In the data rows, 128 means zero.
Every row has a hidden score from 0 to 20. What is each row's score? 10 is about the middle. The score is a weighted sum of the row's numbers plus the product of two more (or one squared), each taken from its middle value.
Array([208., 107., 133., 144., 108., 120., 106., 107., 107., 108., 107., 107., 109., 113., 165., 107.]) 9
Array([136., 158., 108., 109., 149., 107., 140., 164., 107., 108., 122., 158., 131., 173., 117., 140.]) 6
Array([176., 107., 159., 154., 125., 135., 106., 107., 143., 108., 113., 107., 147., 109., 117., 107.]) 9
Array([137., 107., 154., 174., 125., 159., 106., 119., 107., 113., 150., 107., 142., 109., 132., 107.]) 10
Array([173., 107., 115., 118., 112., 116., 106., 107., 107., 108., 107., 107., 109., 109., 174., 107.]) 9
Array([112., 115., 139., 126., 156., 107., 106., 107., 107., 108., 107., 116., 118., 118., 134., 107.]) 12
Array([207., 107., 115., 127., 108., 107., 106., 107., 107., 112., 152., 107., 109., 109., 188., 107.]) 13
Array([112., 115., 108., 123., 108., 154., 146., 124., 142., 151., 152., 127., 109., 116., 112., 135.]) 10
Array([112., 168., 108., 113., 111., 122., 160., 178., 149., 141., 174., 169., 147., 181., 115., 150.]) 11
Array([170., 107., 132., 161., 108., 125., 106., 107., 127., 114., 107., 107., 109., 109., 157., 107.]) 9
Array([112., 129., 108., 108., 108., 112., 141., 155., 107., 137., 144., 107., 109., 134., 112., 136.]) 14
Array([112., 107., 108., 108., 108., 177., 134., 126., 140., 157., 115., 107., 109., 109., 129., 115.]) 10
Array([127., 162., 108., 108., 108., 107., 164., 181., 108., 131., 145., 145., 115., 148., 112., 142.]) 9
Array([112., 136., 155., 140., 159., 107., 106., 109., 129., 108., 107., 133., 161., 109., 112., 160.]) 13
Array([144., 107., 108., 108., 129., 107., 142., 113., 107., 108., 107., 107., 109., 113., 141., 107.]) 14
Array([136., 107., 162., 179., 144., 137., 106., 107., 159., 108., 142., 107., 155., 109., 125., 107.]) 11
Array([117., 175., 108., 125., 126., 107., 153., 155., 125., 125., 155., 146., 140., 197., 112., 156.]) 6
Array([128., 107., 125., 108., 150., 107., 124., 107., 107., 108., 107., 111., 109., 115., 120., 107.]) 14
Array([117., 107., 108., 108., 108., 156., 119., 116., 137., 150., 119., 107., 109., 109., 139., 124.]) 10
Array([112., 107., 108., 125., 108., 166., 138., 117., 136., 161., 107., 124., 109., 109., 131., 107.]) 10
Array([121., 159., 108., 108., 123., 107., 156., 187., 107., 117., 129., 129., 109., 174., 112., 109.]) 6
Array([144., 161., 110., 108., 118., 120., 142., 167., 117., 131., 163., 150., 120., 167., 112., 132.]) 10
Array([112., 136., 136., 140., 171., 107., 106., 120., 132., 108., 124., 134., 183., 179., 113., 140.]) 9
Array([112., 111., 108., 108., 108., 153., 148., 118., 136., 181., 125., 137., 109., 109., 113., 154.]) 10
Array([112., 107., 108., 122., 108., 162., 113., 144., 143., 155., 109., 137., 109., 109., 113., 107.]) 9
Array([112., 107., 166., 170., 154., 112., 106., 107., 117., 108., 157., 107., 169., 146., 122., 111.]) 13
Array([183., 107., 126., 162., 108., 113., 106., 107., 107., 109., 107., 107., 109., 125., 172., 107.]) 9
Array([112., 130., 108., 108., 108., 132., 153., 129., 128., 156., 162., 132., 109., 112., 112., 134.]) 11
Array([112., 116., 108., 108., 108., 151., 157., 128., 139., 157., 171., 129., 109., 109., 118., 126.]) 10
Array([167., 107., 131., 148., 108., 146., 106., 107., 107., 116., 123., 107., 112., 109., 191., 107.]) 9
Array([112., 121., 108., 108., 108., 164., 162., 123., 138., 171., 173., 143., 109., 109., 113., 152.]) 10
Array([141., 116., 164., 184., 134., 128., 106., 114., 162., 108., 107., 113., 176., 109., 113., 107.]) 9
Array([112., 133., 108., 108., 108., 161., 154., 122., 147., 182., 120., 144., 109., 109., 112., 127.]) 10
Array([112., 107., 108., 124., 108., 154., 140., 107., 146., 166., 124., 114., 109., 109., 128., 137.]) 10
Array([112., 142., 145., 132., 167., 107., 106., 107., 134., 108., 107., 143., 153., 109., 112., 129.]) 16
Array([112., 115., 108., 108., 108., 182., 141., 127., 157., 173., 107., 139., 116., 109., 112., 148.]) 10
Array([204., 107., 112., 137., 108., 107., 106., 107., 107., 108., 107., 107., 109., 109., 161., 107.]) 9
Array([145., 107., 184., 180., 116., 133., 106., 107., 126., 108., 132., 107., 138., 109., 127., 107.]) 14
Array([112., 141., 108., 108., 108., 125., 159., 146., 122., 159., 155., 112., 109., 131., 115., 108.]) 10
Array([140., 109., 180., 174., 124., 107., 106., 107., 116., 108., 145., 107., 114., 109., 112., 121.]) 19
Array([112., 160., 133., 132., 162., 107., 144., 147., 134., 108., 141., 163., 165., 161., 118., 166.]) 8
Array([133., 107., 108., 125., 108., 165., 108., 107., 152., 151., 107., 117., 109., 109., 112., 131.]) 12
Array([122., 123., 108., 108., 108., 145., 163., 145., 112., 165., 144., 111., 109., 114., 115., 123.]) 9
Array([112., 127., 170., 171., 163., 107., 106., 107., 160., 108., 107., 122., 163., 109., 112., 141.]) 12
Array([122., 147., 108., 108., 121., 107., 168., 173., 107., 114., 136., 142., 109., 157., 117., 130.]) 5
Array([124., 107., 169., 112., 120., 127., 106., 107., 107., 108., 123., 107., 109., 109., 114., 134.]) 16
Array([112., 164., 108., 108., 146., 107., 138., 139., 107., 108., 107., 146., 134., 179., 113., 107.]) 9
Array([112., 143., 148., 127., 178., 107., 106., 110., 129., 108., 107., 139., 151., 161., 112., 119.]) 11
Array([116., 156., 138., 110., 148., 117., 121., 152., 164., 108., 122., 147., 176., 175., 116., 154.]) 6
Array([122., 145., 150., 140., 150., 107., 106., 112., 107., 108., 107., 136., 109., 109., 112., 107.]) 12
Array([142., 138., 108., 108., 142., 107., 152., 168., 107., 108., 107., 130., 109., 128., 142., 107.]) 9
Array([112., 162., 137., 108., 169., 107., 127., 131., 107., 108., 107., 138., 120., 141., 143., 116.]) 12
Array([115., 137., 108., 108., 108., 123., 155., 165., 107., 157., 139., 130., 109., 124., 112., 128.]) 12
Array([112., 148., 146., 161., 164., 122., 124., 130., 145., 108., 143., 143., 194., 189., 131., 141.]) 6
Array([112., 145., 108., 108., 108., 118., 156., 165., 108., 148., 156., 144., 109., 140., 112., 153.]) 14
Array([113., 140., 108., 108., 108., 107., 176., 175., 115., 156., 141., 131., 109., 137., 112., 116.]) 11
Array([128., 145., 108., 108., 119., 107., 158., 182., 107., 130., 150., 154., 124., 158., 116., 113.]) 10
Array([112., 127., 108., 108., 108., 151., 160., 153., 130., 154., 157., 150., 109., 129., 112., 153.]) 8
Array([112., 133., 173., 181., 150., 107., 106., 107., 154., 108., 115., 128., 146., 109., 112., 147.]) 11
Array([112., 119., 180., 179., 162., 107., 106., 107., 158., 108., 107., 141., 147., 109., 112., 124.]) 10
Array([115., 133., 140., 123., 170., 107., 106., 107., 107., 108., 107., 123., 152., 119., 119., 179.]) 16
Array([112., 118., 137., 114., 108., 170., 125., 108., 150., 121., 132., 117., 127., 124., 112., 139.]) 10
Array([112., 120., 108., 108., 108., 143., 173., 166., 112., 150., 122., 138., 109., 141., 116., 147.]) 6
Array([112., 152., 140., 121., 116., 157., 131., 116., 203., 142., 146., 139., 141., 143., 132., 154.]) 8
Array([112., 116., 141., 141., 146., 115., 106., 107., 125., 108., 144., 114., 192., 158., 112., 108.]) 9
Array([181., 107., 110., 137., 108., 107., 106., 107., 108., 108., 107., 107., 109., 109., 155., 107.]) 10
Array([112., 139., 164., 162., 161., 107., 106., 107., 152., 108., 107., 148., 197., 109., 112., 159.]) 12
Array([199., 107., 121., 163., 108., 107., 106., 107., 107., 108., 107., 107., 113., 130., 175., 107.]) 8
Array([112., 115., 108., 108., 108., 127., 144., 143., 113., 156., 134., 114., 109., 116., 114., 115.]) 12
Array([119., 121., 108., 108., 110., 107., 167., 175., 107., 140., 139., 137., 109., 140., 112., 125.]) 11
Array([123., 147., 119., 108., 160., 107., 149., 140., 107., 108., 107., 146., 109., 169., 126., 107.]) 10
Array([112., 112., 108., 108., 108., 149., 142., 152., 132., 169., 118., 118., 109., 113., 112., 131.]) 10
Array([112., 132., 150., 171., 153., 107., 106., 107., 144., 108., 124., 130., 149., 109., 112., 148.]) 13
Array([137., 107., 131., 108., 143., 107., 127., 113., 107., 108., 107., 120., 109., 117., 139., 107.]) 10
Array([132., 127., 154., 125., 141., 107., 106., 113., 107., 108., 109., 107., 109., 114., 116., 115.]) 11
Array([159., 107., 161., 168., 128., 137., 106., 107., 130., 108., 159., 107., 151., 109., 112., 107.]) 11
Array([154., 107., 112., 167., 108., 157., 106., 107., 107., 128., 135., 107., 109., 112., 150., 107.]) 11
Array([112., 132., 108., 126., 108., 180., 143., 146., 165., 171., 154., 147., 109., 109., 118., 128.]) 9
Array([112., 132., 170., 176., 153., 121., 106., 107., 164., 108., 135., 130., 172., 109., 112., 130.]) 11
Array([198., 107., 127., 159., 108., 108., 106., 107., 107., 108., 107., 107., 109., 109., 178., 107.]) 9
Array([112., 125., 161., 156., 167., 107., 106., 107., 133., 108., 107., 135., 167., 109., 112., 165.]) 13
Array([120., 131., 119., 119., 109., 189., 136., 140., 181., 150., 164., 130., 147., 109., 112., 156.]) 10
Array([112., 125., 133., 137., 168., 107., 106., 109., 107., 108., 107., 130., 152., 169., 114., 107.]) 10
Array([112., 146., 108., 108., 108., 148., 159., 158., 120., 162., 181., 150., 109., 122., 112., 146.]) 12
Array([156., 107., 151., 110., 137., 126., 106., 107., 107., 108., 168., 107., 109., 109., 165., 107.]) 15
Array([112., 164., 131., 114., 181., 107., 122., 131., 112., 108., 107., 154., 153., 147., 112., 161.]) 17
Array([112., 152., 114., 109., 108., 169., 149., 154., 171., 152., 174., 155., 136., 124., 112., 156.]) 8
Array([125., 131., 108., 108., 111., 107., 169., 146., 107., 126., 118., 123., 109., 125., 129., 107.]) 7
Array([146., 107., 164., 118., 128., 111., 106., 107., 107., 108., 140., 107., 109., 109., 124., 119.]) 17
Array([116., 108., 108., 113., 108., 152., 153., 139., 123., 165., 122., 127., 109., 111., 112., 125.]) 8
Array([120., 137., 129., 108., 152., 107., 132., 146., 107., 108., 107., 127., 109., 138., 118., 107.]) 9
Array([143., 107., 147., 179., 131., 117., 106., 107., 115., 108., 144., 107., 169., 109., 123., 107.]) 11
Array([112., 145., 149., 153., 164., 107., 106., 107., 118., 108., 130., 109., 159., 152., 120., 110.]) 11
Array([112., 173., 108., 108., 108., 107., 165., 131., 144., 137., 168., 149., 132., 184., 114., 134.]) 7
Array([112., 135., 170., 180., 172., 107., 106., 107., 143., 108., 107., 138., 136., 109., 112., 146.]) 14
Array([168., 107., 121., 158., 108., 107., 106., 107., 110., 108., 107., 107., 109., 128., 185., 107.]) 9
Array([122., 125., 108., 108., 108., 144., 151., 133., 107., 174., 139., 121., 109., 109., 138., 156.]) 11
Array([212., 107., 109., 148., 108., 107., 106., 107., 107., 108., 122., 107., 109., 156., 192., 107.]) 8
Array([148., 128., 148., 140., 163., 107., 106., 107., 107., 108., 107., 133., 124., 134., 112., 121.]) 12
